In the rows, zero is written as 128.
Each named turn below is shown by a few rows before and after it. Which turns, in which order, take the first row of each later pair to the second? The first pair is answered.
Z935:
[119 130 136 125 117 146 140 128 136 140 145 133  89 135 132 148] |-> [121 140 144 128 114 127 139 128 152 130 132 118 104 133 155 154]
[110 129 160 121 137 118 112 142 157 113 106 115 156 143 174 144] |-> [132  86  94 124 143 124 127 106 136 107 129 129 133  82 149 120]
[106  97 125 143 112  75 151 136 158 106 152 111  84 146 113 139] |-> [109  95 122 143 114 101 155 153 146 116 158 124  72 155  84 139]
[115 122 157 116 126 143 115 152 129 136 113 138 147 162 134 132] |-> [126 108 125 133 124 108 128 118 152 102 118 123 148 117 157 130]
Z952:
[130 146 155 116 135 137 122 110 154 139  89 120 127 155 179 148] |-> [125 152 155 123 124 122 122 100 151 139 102 107 125 151 170 153]
[146 117 121 101 135 165 134 134 102 169 141 150 100 121 103 142] |-> [144  61 127 106 150 149 140 149 134 137 120 141 111 119 131 148]
[131 117 137 117 129 163 106 143 133 146 103 147 139 116 118 117] |-> [131  99 139 121 118 121 118 146 159 116  94 124 151 107 138 132]
[134 159  95 128 126 106 130  75 128 123 158 111 154 113 103 121] |-> [133 145 107 109 150 165 121 102 104 158 146 142 152 116  99 103]
Z715:
[125 167 147 122 117 157 114 141 115 164 137 155 151 150 126 145] |-> [117 109 164 134 122 111 120 166 151 128 130 139 140 157 126 161]
[114 141 144 125 119 128 125 124 126 123 119 133 130 133 137 128] |-> [114 132 138 123 122 119 124 124 132 126 118 131 125 135 142 128]
[129 113 140 131 129 104 135 139 149 115 108 118 132 126 145 136] |-> [135 161 133 130 128 137 119 119 122 147 113 125 144 122 152 117]
Pairs:
Each pair is 2 to 4 turns apart.
[142  77  77 167 102  58 146  98 137  75 174 106  77  89  92 130] |-> [119 157 219 153 126 111 107 185 161 134  86 113 157 205 165 146]	Z952 Z952 Z935 Z952
[104 147 179 129 105  95 139 152 141 135 154 111 106 196  69 146] |-> [127  92 103 125 112 100 151 122 113 117 172 120  80 122  58 132]	Z935 Z935
[104 201 150 113 126 159 106 127 117 171 119 146 142 171 113 120] |-> [111 114 165 125 139  91 109 147 176 113  83 122 160 168 164 138]	Z952 Z952
[150 143 152 146  93  87 165 143 152 115 130  90  97 194  89 159] |-> [157 116 114 136  95 116 176 140 135 131 146 117  73 164  46 152]	Z935 Z935
[157 152  92 135 145 145 101  99  97 163 165 129 167  53 175  93] |-> [148 194 145 141 148 138  86 118 114 172 138 112 193 109 194 109]	Z935 Z935
[141 211  78 128  97 147 129  57  85 152 162  86 133  97 121 111] |-> [135 129 136  93 161 239 113 148 101 186 100 139 152 132 147  94]	Z935 Z952
[126 192 110 150  64  74 162 128 145 111 144  75 105 160  82 142] |-> [167  50  58 124 137 143 154 139 149 102  99 133 126  75 140 104]	Z952 Z952 Z935 Z935
[135 134 167 112 148 231 112 169  94 176  66 147 149 157 131 118] |-> [141 218  95 146  65  98 142  57  91 122 147  89 124 111 100 145]	Z952 Z952 Z952 Z935
[127 110 171 114 159 160 109 162 134 144  86 122 160 139 165 126] |-> [111  72 163 118 156 124 126 183 153 105 123 118 122 151 136 150]	Z952 Z935 Z935 Z952
[126  90 159 119 164 114 119 162 174 139 107 145 151 132 153 124] |-> [118  81 125 133 156  72 137 133 182 109 136 130 131 108 130 138]	Z935 Z935 Z952
[162 101 149 128 114 197  87 105 130 136 115 123 163  99 186 120] |-> [157  81 138 130 111 151  95  95 154 105 119 102 156  87 194 132]	Z935 Z952
[139 179 146 126 146 138  92 107 114 150  82 126 199 125 209 125] |-> [137  79  55 131 125  70 147  81 125  90 160 125 112  59 124 134]	Z715 Z715 Z935 Z952
[117 178 196 130 107 112 154 124 107 137 152 102  98 203  72 163] |-> [138 114 110 127 116 119 165  90  93 113 181 120  55 112  50 138]	Z935 Z935
[141  97 126 116 120 124 129 153 124 136 142 166 103 139  55 121] |-> [133 108 123 127 102  86 133 142 131 118 143 155 107 142  56 129]	Z952 Z952 Z952
[173  88 109 130 178 111  94 122 157  76  96 101 142  63 217  95] |-> [160 117  77 147 128  46 123  93 155  69 168  80  83  71 129 116]	Z935 Z952 Z952
[149  91  93 111 158 170 124 121 142 135  81 130 164 100 170 106] |-> [131 132 115 132 126  92 128 108 171  99  73  91 170 122 185 144]	Z935 Z935 Z952
[133 177 124 136 120  99 124  65 117 140 116  93 177 111 178 125] |-> [115 192 150 115 128 162 118 107  94 189 127 128 141 157 119 104]	Z935 Z935
[105 124 171 143  95 100 113 148 136 135 133 138 132 184 140 147] |-> [121  61 113 142 102 108 131 130 128 113 154 146  97 142 116 135]	Z935 Z935 Z952 Z952
[118  72  99 122 128 158 145 161 138 120 125 174  80 132  51 136] |-> [ 96 151 171 145 104  91 136 160 176 117 107 122 117 190  98 167]	Z935 Z952
[142 126 137 123 131 146 110 140 157  87  72 153 162 107 198 115] |-> [137 226 128 141  86 118 110  90 114 108 124 136 142 104 158 113]	Z952 Z952
[142 140 155 139 140 157 111 130 153 127  69 124 179 129 212 117] |-> [141 213 148 130 129 178 101 114 109 171  98 132 170 133 175 109]	Z952 Z952 Z952
